128 stands for zero in the data rows.
Here is a table of points, one per row:
[187 118 198   8  86 146 230 144 134 121  65 108 178  84 116 119 101 122  87  98  32 154 203  69  96  75  93 141 123  96 109 107 120 195 205 118 164 140 114 143  68  90 140  64  77 145 167 136 116 122 118 226 223 167  72 178 181 157 116 159  97 119 111 149]
[161 141 197 105 121 185 146 159 132 134 127 124 103 101  30 125 118 213  99 138 226 122 178 119 102 160  95 152 128 130 157  68  87 196 128  67 139 143 186  91  66 141 149 124 178 224  86 138 107 175 150 167 152 110  97 154 152 121  73  67 105 125 166  84]
[135 113 119 118  85 151 112 175 168  82 197 125 132  90 158  87 118  70  92 165 100 122 135 198  36 178 140 194 191 133 113 157 134 159  88 146 103  69 163 135 132  96 193 167  79 127 147 147 109 151 116 111 143 149 114 146  88 173 175 118 158  40  79 155]
[132 143 112  80 156  79 125 150 174 195 141 144 120 179 120  94 130 164 143  98 135  71 114 160 152  56  94  96 115 106 122 157  57 111 154 152 145 119 223 110 106 152 144 124 148  36 137 216 112 109 137 101  88  88  98 143 175  97 142 150 135 210 136  77]
[138 152 114 133  97 116  66 130 136 178 127 136 122  66 190 128  93 171 147 148 108  91 104 130  95 176 151 152 117 171 217 111 146  82 123 118 127  97 124 109 151 117 139 141 105 107 108 126 145  78  49  93 151 125 149 113 177 118 141 217 132 136  90 126]
[157 177 234 146  90 172 182 144  89 255 210 132 109  79 162 170 134 122 208  56  92  97  13  64 179 201  89 109 167  62 146 157 177  74 111 109 128 201  66   0  96 121 119 100 230 126 172  73 138  95 100  89 142 186 104 147 131 216 165 190  68 134  62 119]
[173 135   8  78 143 114 143 155 171 186 120 176 101 146 148 218 101 133 155 168 124  74  94  77 141 131  93 217  82 146 161 135 175 108 179 126 143 134 106 136 207  83 121 133 119 119 109 108 145 156  44  79 143 207 168 116 169  71 119 154  86  46 123 127]
[146  92 158  94 165 151 191  87 146 114  69  81 135 116  82 109  90 170  23 136 148 116 145 185 123 131  84 139 124 114 140 111 138 196 161 146 146 160 132 146 129  81  81  74 146 142 115  54 185 203 152 143  93 141  81 128 144 137 110 117 100 126 227 121]
[170  90 102 102 119  87  44 119 210 155 107 206 125 180 133 172 137 126 154 131 137  96 154 161 128  81 171 197 105 203 127 120 106  93 134 107 208 154 142 159 145 115 187 163  69  86 147 109 161 148 104  54 138 125 207 118 101 156 126 103  84 157 124  56]
[122 194 146 108 127 116  84 119 179 172 137 117 144 138 236 123 149 176 171 177 153  75 110 154 100 121 171  94  91 223 104  70 194 133  95 124 137 107 105 119 182 121  84 159 103  82  98 103 139 123 111  46 146  76 183 100 135  77 112 179 165 147 135  98]
[126 132 255 164 108  61 114 139 168  12 129 100 117 100  35  56 155 147  66 148  57  83 167 189 112 121  35 117 156 223 153 165  79 165 147 158 170 140 128 113  69 147 120 208 118 133  91 139 174  81 150 149 107 143 160  78 135 146 206 130 128 148 171 163]
[ 76 132  66  58 112  91 147  96  86 142 117 199 141 110 112 129 116 114  62 180 152 195 141 140 184 128 171 152 160 148   7 148 153  75  76 145 131 126 116 179 129  62 157  89 171 130 169  64 158 164 125 169 132 199 137 158  88 132  24 137 179  64 106  81]
[ 88 139 150 107 237 142 122 182 139 125  94 110 118 157  44  63  74 127 189 156 208 104 153 122 148 146  83 143  85  81 162  95 129 112 149 140 131  63 192 168 140 124 126 163 191  83  97 178  79 197 131 124 100 162  68 108 135  48  85 145  79 140 118  92]
[160 120  45  65  91 124  37 130 216  98 108 152  85 164 113 185 114 181  40 182  91 173 147 163 107  48 109  98 113 178 103 208 104 126 183 119 189 180 102 129 133 121 171  88  80 153 132 129 151  93  78  93 198  97 120 100 146 140 199 123  96 183 125  74]
[115 134  75 131 129 173 120 126  66 125 227 155 119 110 148 145 108 125 176 106 161 185 164  70  70 167  92 153 185 125 124  75 143 157 178 134  97 182 104 235 139 136 168 128 108 171 129 103 179 147  45 149 164 160 162 113 110 162 171  64 131  74 163 126]
[118 131 132 166 150 138 158 125 124 116 119 135 139 103 100 140  97  86 132  93  85 122 114  68 154 124 185 115 190 100 100 158  50  79 118 104  97 120 119 144 118 137 125  69 167 166 132 145  95 145 116 140 101 155 112 108  78 139  78 167 208  86 107 110]
[149 130 150  40  39 193 128  85 240 100 133 143 130 154  54 112 137  41  73 138 116  22 213 105  84  25 111 157 157  95 215 151 169 164 104 142  60  95 185 152  72 124 130 140 175 244 177 104 153 186 101 168 250 150 221  81 173  96 105 199 110 180 124 154]
[163 138 183 162 170 137 125 149 132 190 122 129 115 174 135 156 133 145 117 130 118 104 131 116 117  44 119  28  67 179 168 108 128 162 196 133 112  62 110  10  65 107 121 141 102  90 160 203 118 187 192  99 130  84 116 129 146  86  58  96  71 224  93 153]
[ 96 192 166 162 208  96  85 133 140 187 137 129 104 130 160 126 118 162 123  76 134 129  94 117  92  46 116 106 140 155 174 135 117  72 145  79 141  57 114  99  91 143 127 184 117  87  75 168 102 101  65  31 124  69 106 106 191  77 194 178 185 118  93 142]
[ 83 155 135 165 116 151 162 104 158 173 149  90  80 141 115  39 147  61 190 115 181  78 239 188 125 137 132 158 107 122  75  73  85 146 113 143  82  59 211 129 128 157 103 116 177 118 165  61  95 143 157 204 130 181 128 147  68 105 107 131 114  96 114 124]
[ 85  97 120 167 153 118 131  91 133 113 160 100 101  93 107 120 161  76 117 190  51 111 141 135 199 172 199 109 186 106  47 166 135  96  90 112  68 129 175 155  95  83 110 148 206 169 194  85 106 202 166 161 152 153 152 100  72 101  69  92 111  93  93 152]
[129 145  71 132 146 144 163 155  75 144 106 180  64 129 163 122 115 151 121 156 175 153 117  78 202 117 187  89 166  77  96 129 182 146 157 183 178 135  78 158 174 127 159 151 130  64 170 167  71 109 125 126 135 149 141 162  89 113 125  88 149 102 118 126]
[151 117 115 154 108  69  90 123  67 129 223  95  95 130  98 176 136 157 113 128  97 183 110  50 128 116 127 182 174 139 169 155 214  97  67 106 119 153 118 140 152 124 141 128  93 145 153 138 118 139  82  84 178 149 140  58 145 187 165 134 211  76 106 167]
[166  88 220 102 140  97  47 127 167 171 137 176 138 120 153  68 118 192 124 139 150  67  50 145  77  82  97  83  67 248 117 121 104 152  94 199  92  73 102  56 141  89 116  99 114 215  92 162 168 142 119 132 220  82 190 117  80 132 146 108 105 196 152  97]
[ 86 147 141 174 212 143 231 152  17  63  83 187 174 148 212 115  58 150  48 154 164 141 183  99 230 136 153  71  67  37 106 123  51 142 146 174 127 167 101  76 139 102  61  72 175 135 159 163  93 115 163 197  67 132  92 114 129  76 103  92 150 138 198  97]
[176 134 144 148 149 121 119 154 159  94 120 146 136 176  60  91 118 133 141 114  70  16 161 130  83 110 124  85  98  91 120  62 130 108 121 120 143  74 169  65  86 115 119 168 138  90 103 211 119 144 142  88 120  44  59  96 139 124 133 159 131 175 177  87]
[144 162  63  79 116 119 110 169 139 165 160 116 169 147 140 130  88 108 166 163 107  84  38 144  62 133 145 132  98 119  96 136 152  78 117  29 104 107  63 141 154 158 160 166 108 161  99 111 109  88 116 100 106 172  71  73 132  91 208 145 182  74  75 128]
[154 161 108 128 157 136 146  92  92 161 154 153 145 104 179  92 152 122 137 119 119 177  49 124 132 161 197 202 147 136 175 104 144  87  79  93 113 110  98 139 150 145 121  35 128 134 159  57 120 177  81 138 114  58  84  57 119 147 115  89 128  48  94 182]
[121 194 113 158 116 168 196 147 116  59 149 185 139 149 133 158  97 112 138  91 171  69 152 126 211 158 150  68 105  53 149 152  88 109 119 121 106 128 171 113 141 162  43  85 237 135 158 146 145 132 166 116  70 160 122 112 108 131  61 130 117 149 159 139]
[187  85 163  82 130 183  36 145 157 144 149 120 130 164  58  85 142  94 150  67 104 181 150 118 108 107  94 163 161 121 103 143 175 130 227  95 109  79  95 194 115 143 173 149  85  57  89 134 110 144 138 161 203 125 145 108 147 119 107 175 117 220  87 120]
[139 110  78  39 217 135 114 106 158 114  45 201 152 148 172  62 175 178  99 165 154 111 176 173 129 129  93 131 122 132 102 125 108 163 239 157 160 182 126 145 114 147  82 129  60  87 126 157 209 132 104 138 181  84 126 191 192 155 187  74  95 192  88 108]
[132  82  97  68 123 119  74 143 121 126 208 183 111 107 158 140 153 152 100 186  95 126 121 134 186 150 200 178 112 149  93 138 211 129  90  70  99 168 121 110 170 115 140 105 145  97 135  32 144 147  70 160 127  74 123 123  90  78  63  97 146  87  49 119]
[122  96 112 169 178 170 138 163  33 123 145 133 101 184  89 174 103 118 150  79 120  95 113  80 119 127 151 136 140  50 101 119  61 170 117 172  90 119 162 113 166 153 109 111 148  98 147 128 128 151 115 157  90 153  55 129 103 102  71 110 113 109 156  93]
[ 54 146  66 157 148 128 135 158  85 102  68 199 165 168 134 101 109  96  77 170 203 188 169 131 171 151 130  94 173  30  70 153  90 159 168 147 180 123 186 166 195  84 153 104 169 120 121 135 119 121 207 213 136 177  96 147 102 120 124  61  98  78 177  84]
[136 122  71 125  96  90 171 158 141 157 138 128 176  73 141 112 153 120 145 157 116 141  80  63  93 114 200 140 124 146 111 146 164 185 132  91 104 140 125 133 146  78 121 140 111 121 128  97  74 119 107 149 149 135 205 152 138 161 104 158  97 101  90 205]
There is one direction along which these points spread out most. Take the direction at right angles to it along which they spread out most. Then take the direction at right angles to both along which they spread out most. Go by this last direction. Where along it does each point below lie, from 0 to 99? 50 is the average, and the first point above lies past it. One standard deviation of the points above along it is 16.
[122  96 112 169 178 170 138 163  33 123 145 133 101 184  89 174 103 118 150  79 120  95 113  80 119 127 151 136 140  50 101 119  61 170 117 172  90 119 162 113 166 153 109 111 148  98 147 128 128 151 115 157  90 153  55 129 103 102  71 110 113 109 156  93] 38
[ 96 192 166 162 208  96  85 133 140 187 137 129 104 130 160 126 118 162 123  76 134 129  94 117  92  46 116 106 140 155 174 135 117  72 145  79 141  57 114  99  91 143 127 184 117  87  75 168 102 101  65  31 124  69 106 106 191  77 194 178 185 118  93 142] 20
[176 134 144 148 149 121 119 154 159  94 120 146 136 176  60  91 118 133 141 114  70  16 161 130  83 110 124  85  98  91 120  62 130 108 121 120 143  74 169  65  86 115 119 168 138  90 103 211 119 144 142  88 120  44  59  96 139 124 133 159 131 175 177  87] 33
[187  85 163  82 130 183  36 145 157 144 149 120 130 164  58  85 142  94 150  67 104 181 150 118 108 107  94 163 161 121 103 143 175 130 227  95 109  79  95 194 115 143 173 149  85  57  89 134 110 144 138 161 203 125 145 108 147 119 107 175 117 220  87 120] 63
[ 54 146  66 157 148 128 135 158  85 102  68 199 165 168 134 101 109  96  77 170 203 188 169 131 171 151 130  94 173  30  70 153  90 159 168 147 180 123 186 166 195  84 153 104 169 120 121 135 119 121 207 213 136 177  96 147 102 120 124  61  98  78 177  84] 60
[122 194 146 108 127 116  84 119 179 172 137 117 144 138 236 123 149 176 171 177 153  75 110 154 100 121 171  94  91 223 104  70 194 133  95 124 137 107 105 119 182 121  84 159 103  82  98 103 139 123 111  46 146  76 183 100 135  77 112 179 165 147 135  98] 32
[170  90 102 102 119  87  44 119 210 155 107 206 125 180 133 172 137 126 154 131 137  96 154 161 128  81 171 197 105 203 127 120 106  93 134 107 208 154 142 159 145 115 187 163  69  86 147 109 161 148 104  54 138 125 207 118 101 156 126 103  84 157 124  56] 57
[144 162  63  79 116 119 110 169 139 165 160 116 169 147 140 130  88 108 166 163 107  84  38 144  62 133 145 132  98 119  96 136 152  78 117  29 104 107  63 141 154 158 160 166 108 161  99 111 109  88 116 100 106 172  71  73 132  91 208 145 182  74  75 128] 38
[ 76 132  66  58 112  91 147  96  86 142 117 199 141 110 112 129 116 114  62 180 152 195 141 140 184 128 171 152 160 148   7 148 153  75  76 145 131 126 116 179 129  62 157  89 171 130 169  64 158 164 125 169 132 199 137 158  88 132  24 137 179  64 106  81] 68
[ 85  97 120 167 153 118 131  91 133 113 160 100 101  93 107 120 161  76 117 190  51 111 141 135 199 172 199 109 186 106  47 166 135  96  90 112  68 129 175 155  95  83 110 148 206 169 194  85 106 202 166 161 152 153 152 100  72 101  69  92 111  93  93 152] 60
[129 145  71 132 146 144 163 155  75 144 106 180  64 129 163 122 115 151 121 156 175 153 117  78 202 117 187  89 166  77  96 129 182 146 157 183 178 135  78 158 174 127 159 151 130  64 170 167  71 109 125 126 135 149 141 162  89 113 125  88 149 102 118 126] 42
[ 86 147 141 174 212 143 231 152  17  63  83 187 174 148 212 115  58 150  48 154 164 141 183  99 230 136 153  71  67  37 106 123  51 142 146 174 127 167 101  76 139 102  61  72 175 135 159 163  93 115 163 197  67 132  92 114 129  76 103  92 150 138 198  97] 34
[132 143 112  80 156  79 125 150 174 195 141 144 120 179 120  94 130 164 143  98 135  71 114 160 152  56  94  96 115 106 122 157  57 111 154 152 145 119 223 110 106 152 144 124 148  36 137 216 112 109 137 101  88  88  98 143 175  97 142 150 135 210 136  77] 30
